Look-ups in named tables: a row name and a column name give one cell, copied from the table.

Table nud
|  | bon | tubaf | fub | dat |
|---|---|---|---|---|
| luz | 25 | 61 | 54 | 30 |
| gedogov | 9 | 70 | 36 | 30 |
| vov | 5 | 75 | 31 | 33 |
| nuluku | 38 | 42 | 80 | 17 |

gedogov, tubaf: 70
luz, tubaf: 61
vov, tubaf: 75
nuluku, tubaf: 42
gedogov, fub: 36
nuluku, dat: 17
vov, fub: 31
vov, bon: 5
luz, bon: 25
vov, dat: 33
gedogov, bon: 9
luz, dat: 30
luz, fub: 54
nuluku, fub: 80
Row with the largest fub: nuluku

tun:
	pas	virubi	zunifi	vovavi	bonakal	gud	bomam	kopeba	pamafip
gumo	33	67	27	58	51	8	58	21	61
ludine	48	28	28	73	42	78	60	27	67
mavuzep	36	50	29	50	46	32	59	28	56
zovufun	49	49	52	44	48	42	40	51	42

What is the gud of zovufun in tun?
42
What is the bonakal of zovufun in tun?
48
What is the zunifi of gumo in tun?
27
What is the pamafip of mavuzep in tun?
56
What is the bonakal of ludine in tun?
42
What is the kopeba of gumo in tun?
21
What is the bonakal of mavuzep in tun?
46

baz:
|  | ruf | ror | refu | por |
|---|---|---|---|---|
| sipon | -204 | -232 | -144 | -64 |
| burep | -50 | -63 | -110 | -430 |
| muko | 52 | -83 | -74 | -443 |
| zurotag | -94 | -164 | -123 | -61 |
| rif | -314 | -159 | 75 | -38 |
| pimo | -566 | -260 | -65 | 660 |
| bem | 43 | -284 | -218 | -68 |
| tida | -236 | -238 | -111 | -64 |
| bolodad | -36 | -356 | -189 | 160 |
| kanipo | -540 | -185 | 165 | -303 |
| duvupe | -105 | -397 | -204 | 76 |

sipon, por -> -64
sipon, ror -> -232
zurotag, refu -> -123
sipon, ruf -> -204
zurotag, ruf -> -94
pimo, refu -> -65
kanipo, refu -> 165
bem, ruf -> 43
zurotag, ror -> -164
burep, ror -> -63
pimo, ruf -> -566
pimo, ror -> -260
Which row has the largest por? pimo

reg
cols = mudedup, tigibaf, fub
notoruk: [0.85, 0.43, 0.10]
gev: [0.68, 0.33, 0.50]
paf: [0.70, 0.28, 0.59]
puf: [0.73, 0.24, 0.66]
fike: [0.64, 0.82, 0.07]
baz: [0.10, 0.56, 0.95]
sol: [0.74, 0.74, 0.05]

mudedup of puf: 0.73
mudedup of fike: 0.64
tigibaf of sol: 0.74
fub of paf: 0.59
mudedup of baz: 0.10
tigibaf of notoruk: 0.43

Table rerise
         baveti  suro  tisiv
mal        -404  -144     87
nugema      659    86    650
dom         874   352     82
bofisi     -345  -775    666
det         413   133    -78
ragoker     582   396    120
zoz        -290   -52     60
pefan      -185   180   -278
puzub       411   -43    742
dov         361   468    231
kad         224   411   -202

What is the baveti of pefan in rerise?
-185
What is the suro of puzub in rerise?
-43
What is the suro of ragoker in rerise?
396
What is the suro of nugema in rerise?
86
What is the suro of zoz in rerise?
-52
What is the tisiv of dov in rerise?
231
What is the baveti of dov in rerise?
361
What is the suro of det in rerise?
133

Table fir
|  | kazoz | kapiv | nifove | befer | befa | zot | rorefot | bire | mutobes | der |
|---|---|---|---|---|---|---|---|---|---|---|
| lipep | -69862 | -29508 | -44896 | 55289 | 60054 | 8767 | -27273 | -5732 | -52483 | -33245 |
| lud | -46253 | -55670 | -67273 | -26058 | 3188 | 1348 | 13708 | 17407 | 52302 | -49199 |
| temuvur | -34078 | 25399 | -44114 | -65336 | 16683 | -52302 | 21576 | -68396 | -42497 | 46604 |
| zitu | -20630 | 13275 | 11028 | -45784 | -16831 | -18549 | 1196 | -10139 | -14219 | -41830 |
| gozomad | 47905 | -58651 | 38129 | 22418 | -18914 | -57649 | -65503 | -1201 | -29783 | 17087 |

What is the kapiv of gozomad in fir?
-58651
What is the befer of lipep in fir?
55289
What is the kazoz of lipep in fir?
-69862
What is the rorefot of zitu in fir?
1196
What is the kazoz of lud in fir?
-46253
What is the bire of temuvur in fir?
-68396

pum
fields: mig, vipugot, rarum, levot, fetup
megatu: [-34.6, -44.0, -17.3, 0.1, 17.6]
pifiror: [-19.6, -10.5, 17.7, -16.3, 62.8]
datob: [36.3, -1.7, 47.1, -4.4, -49.3]
voz: [-35.9, 57.6, 28.0, 39.4, 5.3]
vub: [18.0, 53.3, -48.4, 9.0, 23.3]
torikos: [45.4, 3.8, -13.1, 5.3, 30.4]
mugoz: [14.8, -56.4, -28.4, -11.6, -25.7]
rem: [14.7, 10.3, 48.6, 4.8, 61.2]

pifiror, vipugot -> -10.5
rem, mig -> 14.7
megatu, mig -> -34.6
datob, mig -> 36.3
vub, mig -> 18.0
pifiror, fetup -> 62.8
voz, levot -> 39.4
datob, fetup -> -49.3
voz, fetup -> 5.3
megatu, rarum -> -17.3
pifiror, rarum -> 17.7
vub, vipugot -> 53.3
rem, vipugot -> 10.3
mugoz, levot -> -11.6
datob, rarum -> 47.1
datob, vipugot -> -1.7
pifiror, levot -> -16.3
pifiror, mig -> -19.6
mugoz, mig -> 14.8
mugoz, vipugot -> -56.4
Which row has the largest mig? torikos

